(in the rows, 128 means zero)
runs of hidden systems:
k_150, trace 1 (8 x 18):
[[126  98 181 112 148 179 121 170 158 133 106 121 112  67  65 127 130  86]
 [183 121 179 204 100  77 187 162 125 138 152 130 130 167 112  97 119 143]
 [115 158 104  74 133  74 155  38 113 129 130 122 163 167 181 154 132 164]
 [ 77 153  98  68 183 155  78 143 146 150  99 119 124  44 126 146  83  94]
 [166 117 126 223 104 184 148 211 108 167 145 148 106  87 110  62 124 129]
 [156 111 153 146  74 143 172  37  96 126 193 128 161 207 133 130 204 151]
 [ 70 136 162  15 168 103 116  73 171 106  97 113 140 141  60 206 100  97]
 [150 134 159 155 166  84 153 252 157 147  51 125  95  59 131  85  45 131]]
k_710, trace 2 (8 x 18):
[[104 139 103 113 138  97  96 157 128  95  88 128 107 155 163 139  94 144]
 [109 130 104 166 141 108 102 172 132 119 166 160 121 111 118 130 150 122]
 [157 118  81 156  94 139 123 104 144 127 134 140 117 142  83 122 135 131]
 [131 119  99 110 120 131  89 123 136 100  90 109 108 153 149 137 111 127]
 [114 125 136 150 137 104 103 184 133 103 133 136 112 137 132 132 122 122]
 [150 130  92 168 117 100 133 129 144 134 149 145 126 126 102 119 132 134]
 [128 132  79 114 117 134  97  95 139 126 120 122 122 142 119 142 110 123]
 [101 125 120 124 126 146  96 167 121 106 107 138 107 141 134 131 117 131]]
k_150, trace 3 (8 x 18):
[[116 135 180 137 117 191 150 131  73 163 171 117 151 132 157 106 145 124]
 [106 127 152 110 142 112 168  97 139 135 165 160 153 122  64 154 171 128]
 [165 126 152 102 139  96 162 111 170 144  81 102 128 106  91 128  82 116]
 [130 167 146 149 136 106 153 156  93 169 136 112 140 126 182 100  70 139]
 [101 152  80 120 140 146 146  93  93 163 163 159 155  96 159 120 167 154]
 [130 115 124 105 130 194 114  93 146 156 142 119 133  83  69 135 138  86]
 [149 124 202 158 103 143 170 166 127 141 125 123 121 159  66 111  97 122]
 [136 138 174 116 135  59 200 106 113 124 127 130 153 163 165 129 144 173]]
k_152, trace 4 (8 x 18):
[[164  99 105 123 149 137  79 112 159 126 132  93 124  63 171 124 154  93]
 [138 132  95 176  87 146 108 136 129 130 155 145 112 173  64 127 105 119]
 [136 118 143 138 128  86 160 167 122  99  89 142 115 148 169 111 138 177]
 [130 119 135 115 148 105  81 100 141 112 168 101 142 121 160 154 155  91]
 [123 134  89 149 125 120 113 148 156 129 128 156 109 115  57 134 107 118]
 [151 131 105 160 112 125 141 154 105 133 104 127 116 132 183  91 114 161]
 [110 112 135 116 125 130 102 102 116  94 161 127 134 162 156 153 183 130]
 [135 103 136 127 140 115 113 154 176 107 111 133 109 104  73 140 132 105]]
k_2, trace 5 (8 x 18):
[[160 129 132 145 103 206 115 136 115 176 115  89 119 106 123  93  70  97]
 [147 124 185 148  97 122 180 114  89 125 145 119 145 194 165 114 147 159]
 [112 122 162  70 174  85 157  91 160 124 129 134 153  91 106 163 168 122]
 [111 165 101 118 145 161  96 120 124 186 148 108 139  83 113 129  63  84]
 [144 141 113 161  91 172 164 125  70 158 127 133 133 152 182  79 124 174]
 [132  80 182  91 135 141 156  97 134  93 121 130 136 126 131 144 220 140]
 [104 138 174 110 154 136 117 141 156 151 152 117 134 102  43 157  90  69]
 [167 170 119 175 113 108 162 142  99 188 129 106 137 127 164  82  47 140]]
k_2, trace 6 (8 x 18):
[[100 156 124 101 164 103 127 151 145 145 105 132 126  90 105 138  77 117]
 [148 140  88 165 118 141 106 133 101 152 147 113 129 120 193  98 113 131]
 [126 103 114 118 106 150 150  91 117  98 125 155 127 156 124 133 198 165]
 [103 110 173  92 148 151 113 159 156 112 103 126 113 106  73 149 123  98]
 [153 152 147 189 120 106 126 175 118 163 162 110 128 131 132 104  64 106]
 [172 125  94 137 112  75 168  69 129 123 124 129 141 152 175 119 156 175]
 [ 73 123 107  41 156 147  89  84 144 100 107 130 132 116 117 178 152 117]
 [ 80 154 126 154 135 192 100 211  91 160 145 147 112 101 113 105  80 108]]
k_152, trace 7 (8 x 18):
[[113 121  87 157  83 210  98 115  95 133 169 149 120 162  94 122 153 125]
 [152  81 185 131 108 130 171 167 136  83  71 142 104 152 115 111 168 166]
 [174 115 195 130 140  72 121 103 156 128 159  70 149 138 146 143 116  83]
 [100 179  84 123 151  57 133 114 147 150 149 151 143 129  78 158  74 125]
 [ 95 157  47 112 147 152 110 150  99 146  92 147 117  83 188 108 104 159]
 [111  99 117 140  99 231  90 131  88 116 154 136 118 133 152 113 195 127]
 [172  66 202 148  95 148 164 144 158  92 111 134 110 152  65 122 186 129]
 [193 125 195 137 131  34 161 111 167 128 123  75 141 154 123 134  80 105]]
k_458, trace 8 (8 x 18):
[[117 139  97 126 129 163 111 128 131 152 134 137 124 100  91 127 106 109]
 [137 122 118 134 105 159 161 126 103 137 107 142 124 139 142 102 140 164]
 [139 102 142 127 120 113 106 114 135  89 135 113 126 159 156 145 165 126]
 [125 129 133 131 133 104 107 145 161 114 128 128 116 131  76 147 100 102]
 [141 148 118 155 122 137 146 160 113 165 117 128 124 112 136  95  83 138]
 [117 137  93 123 126 136 112 104  98 131 145 129 136 135 190 125 148 147]
 [108 107 110  84 136 143 102 101 150  97 109 134 120 126 101 160 158 120]
 [153 102 164 155 108 158 150 164 141 128 111 132 111 123  73 109 126 120]]
k_458, trace 9 (8 x 18):
[[151 115 155 125 123 164 158 132 119 152 110 116 130 100 140  98 135 132]
 [120 126 142 148 118 117 133 119 108 118 175 139 142 161 142 135 166 137]
 [127 127 134 102 147  78 128 117 161 111 110 124 125 128 109 155 116 122]
 [129 141 154 134 135 153 130 152 120 166 134 114 130  97 119 113  94 104]
 [112 146 104 143 126 131 151 124  92 146 153 154 141 126 160 112 151 158]
 [129 110 124  87 140 114 122  82 149 105 113 120 133 125 142 153 163 129]
 [125 113 174 124 127 153 126 147 144 127 130 123 122 125  67 136 120  99]
 [143 140 144 175 118 101 173 167 109 145 141 146 129 136 133  96 117 155]]
k_710, trace 10 (8 x 18):
[[117 143 131  89 154  73 110 128 152 111  88 106 123 136 144 154  79 121]
 [ 88 162 112 156 155 123 117 185 112 158 160 156 128  89 120 119 104 119]
 [135 134  76 160  91 169 146  97 101 149 161 158 135 144 112 108 160 156]
 [131  91 121  78 113 157  96  88 141  78  87 112 113 156 141 152 167 132]
 [139  97 189 133 148 110 103 202 156  93  95 105 102 114 131 128 114 101]
 [173 151 129 200 123  59 158 147 135 165 170 128 140 123 126 102  95 129]
 [102 174  55  96 128 104 129  44 124 155 153 143 157 145 109 158 103 136]
 [ 52 131  99  71 142 212  92 152 109 115  84 154 104 107 114 141 131 133]]
k_968, trace 11 (8 x 18):
[[114  97 212  98 119 179 166 127  99 111 116 127 134 148 139 125 185 145]
 [177 119 199 152 114 128 189 107 136 167 160 110 151 123  89 111 136 112]
 [143 170 127 109 132 109 185  92 122 191 107 115 150 112 116 114  59 139]
 [ 61 166 138  76 171 151 148 149  93 157 110 144 141  85 155 130 109 146]
 [ 83 118 138 119 132 202 145 144 102 134 154 173 131  95  97 122 193 136]
 [168  94 144 122  81 190 160  61 124 135 134 119 136 150  98 117 178 130]
 [166 130 208 105 109 117 170  81 123 145 115  74 149 175 135 130  87 118]
 [119 167 186 128 162  79 186 178 122 172 115 126 143  99 124 110  60 132]]
k_913, trace 12 (8 x 18):
[[136 128 149  64 164  93 136 108 152 125  71  95 131  98 155 142  99 126]
 [ 88 167 140 144 158 133 125 153  93 174 192 135 152  96 148 125 113 110]
 [121 125  64 152 104 159 150 130 109 129 119 182 117 126 114 105 168 178]
 [150  84 145 106 105 171  92 102 126  86 105  92 113 160 164 134 164 120]
 [123 125 205 132 127 107 122 160 141 112 139 108 122 170  80 151  90  94]
 [162 143 124 142 151  63 185 128 164 167 117 138 142  74  95 113 103 137]
 [111 163  59 104 144 122 120  61 107 163 158 129 159 102 184 132 133 138]
 [ 52 134 112  98 126 206  89 159  77 109 119 154 112 146 148 137 143 142]]
k_237, trace 13 (8 x 18):
[[114 110 133  79 149  73 125  77 146  78 124 131 142 145 162 171 193 147]
 [148 101 148 124 124 147  71 131 179 115 126  96 108 125  55 154  99  59]
 [150 151 116 206 104 123 157 202 105 160 126 147 110 132 123  76  72 149]
 [ 94 153  87  92 157  70 144 103 105 113 116 149 143 130 219 136 157 184]
 [ 88  97 132  62 147 173  54  99 161  87 125 115 119 117  88 184 160  78]
 [178  96 147 212  80 184 140 197 132 138 126 139  94 130  56  80 119 116]
 [168 151 111 167 113  35 188 118 102 125 121 132 142 174 218  98 127 199]
 [ 64 144 138  25 184  76  68  77 160  93 122  97 144 133 147 208 113  91]]
k_237, trace 14 (8 x 18):
[[101 128 186 116 131 196 101 126  83 144 183 100 145 130 157 132 147  90]
 [141 125 153 152 119 123 197 119 130 155 159 165 145 119  56 119 158 139]
 [180 135 110 119 123 108 157  66 137 164 113  91 148 111 167 110 107 134]
 [ 79 162 156  88 141 154 104 105  99 150 161 104 149 151 134 157  88  98]
 [110 130 153 129 145 166 166 157 123 164 135 157 133  70  82 111 143 128]
 [170 122  89 155 107 142 157  81 111 158 151 127 144 115 167  96 167 153]
 [115 135 157  77 114 135 135  61 119 120 128 103 146 187 127 160 121 127]
 [134 122 207 122 146 146 137 158 142 152 131 101 131  96  86 125 101  86]]
k_968, trace 15 (8 x 18):
[[137 137 168 127 170  64 143 158 156 139 132 118 138  84 129 132 107 109]
 [104 160  69 143 143 145 116 153 124 168 136 157 127  76 101 115  97 123]
 [ 95 121  72 103 116 182 111 105  98 112 116 155 120 135 155 130 172 160]
 [131  88 187 114 111 152 112 107 132  81 145 110 126 177 125 154 187 113]
 [195 109 185 166 102  99 153 137 157 133 124  92 122 157  90 113  93 107]
 [153 172  98 145 143  68 161 129 125 180 116 116 141 102 166 102  58 142]
 [ 40 174  79  82 181 113 111 141 112 137 134 167 138  85 148 152 123 142]
 [ 84  90 115 110 125 214  87 155 126  95 127 166 103 106  86 139 197 120]]
k_913, trace 16 (8 x 18):
[[177  98 142 129 109 165 114  69 151 147 159  90 139 112 105 130 152  84]
 [107 162 152  97 116 118 163 100 113 145 117 123 142 181  97 143  71 137]
 [109 136 155  98 168 113 171 144 121 143 112 142 142  73 159 120 151 150]
 [117 129 109 143 120 169 121 103 104 149 191 144 146 113 127 126 175 119]
 [123 112 126 107  95 176 136 108 120 110  94 137 114 168  96 132 137 148]
 [152 104 204 115 129 128 146 133 134 119 111  95 129 134 136 128 129 115]
 [131 144 151 139 141  81 161 113 142 152 170 134 152 121  94 139 126 119]
 [110 150  81  92 147 130 147  85 129 155 117 145 144  91 123 132 129 142]]

runs to name:
trace 17 (2 x 18):
[[134  97 209 130 131 172 107 162 122 120 141  92 122 119 141 124 146  87]
 [155 135 129 194 118  78 167 142 135 146 181 155 141 133  91 115 135 137]]
  k_237
trace 18 (2 x 18):
[[140 104 138  99 131  91 142  91 164  94 108 129 128 146  98 157 154 134]
 [117 142 158  92 157 134 119 119 141 158 133 101 142  90 116 143  92  89]]
  k_913
trace 19 (2 x 18):
[[103 120 167  82 159 107 147 112 153 116 127 135 140 113  92 163 152 119]
 [143 128 184 143 139 126 173 154 131 161 141 126 139  96  99 110 125 117]]
  k_458
trace 20 (2 x 18):
[[113 144 150 120 147 127 170 128 137 165 144 149 143  89  65 130 120 122]
 [143 140 103 118 121 154 174  77 108 173 126 133 148 102 144 104 142 153]]
  k_913
trace 21 (2 x 18):
[[ 98 145 151 107 154 101 147 121 136 135 149 142 145 118 106 150 133 123]
 [124 122 123 117 132 170 129 142 136 142 105 135 116  93  93 118 119 119]]
  k_968
trace 22 (2 x 18):
[[ 96 168 112 146 108 155 113 105  93 163 195 132 145 167 104 137  94 110]
 [135 126 126 117 128 137 191 140 110 141  73 147 124 105 153  93 140 184]]
  k_2
trace 23 (2 x 18):
[[127 122 201 117 139 133 131 148 126 133 137  97 134 129 133 131 114 101]
 [123 149 117 149 138  72 165 141 128 136 142 157 137 130 120 126 127 155]]
  k_150
trace 24 (2 x 18):
[[112 153 158 169 143 146 161 219  96 172 137 151 125  82 132  83  95 136]
 [155 137  99 163  94 130 167  57  93 160 195 141 163 155 157 109 181 158]]
  k_710
trace 25 (2 x 18):
[[106 124 135 124 126 129 156 132 103 112 128 157 133 145 151 124 172 167]
 [130 104 142 114 147 137 117 134 158 121 127 128 124  87  97 138 157 105]]
  k_2
trace 26 (2 x 18):
[[158 117 145 197 106 121 145 158 127 138 176 143 126 139  94 107 142 124]
 [158 124 113 124 123  62 160  92 143 106 104 128 133 154 148 132 146 166]]
  k_152
trace 27 (2 x 18):
[[129 137 197 104 145 139 112 128 125 153 137  71 142 118 143 136  78  78]
 [107 165 155 138 133 104 196 151  94 164 135 155 147 138 128 111 102 166]]
  k_710
trace 28 (2 x 18):
[[180 117 152 186  85 120 142 144 137 132 138 113 117 173  93 109  96 120]
 [117 163 117 142 129  75 108 149 108 121 128 114 126 174 180 132  70 138]]
  k_458
trace 29 (2 x 18):
[[127 112 217 148 145 123 132 153 133 134 194 117 145 116 102 137 161  85]
 [168 152  84 169 126  79 173 106 152 175 145 147 144  96  85 108 103 137]]
  k_237
trace 30 (2 x 18):
[[ 96 130 108 144 121 136 112 183 129 103 109 164  99 147  90 132 117 140]
 [188  96 128 157 115 126 123 142 150 122 102 105 110 108 148  99 132 124]]
  k_913
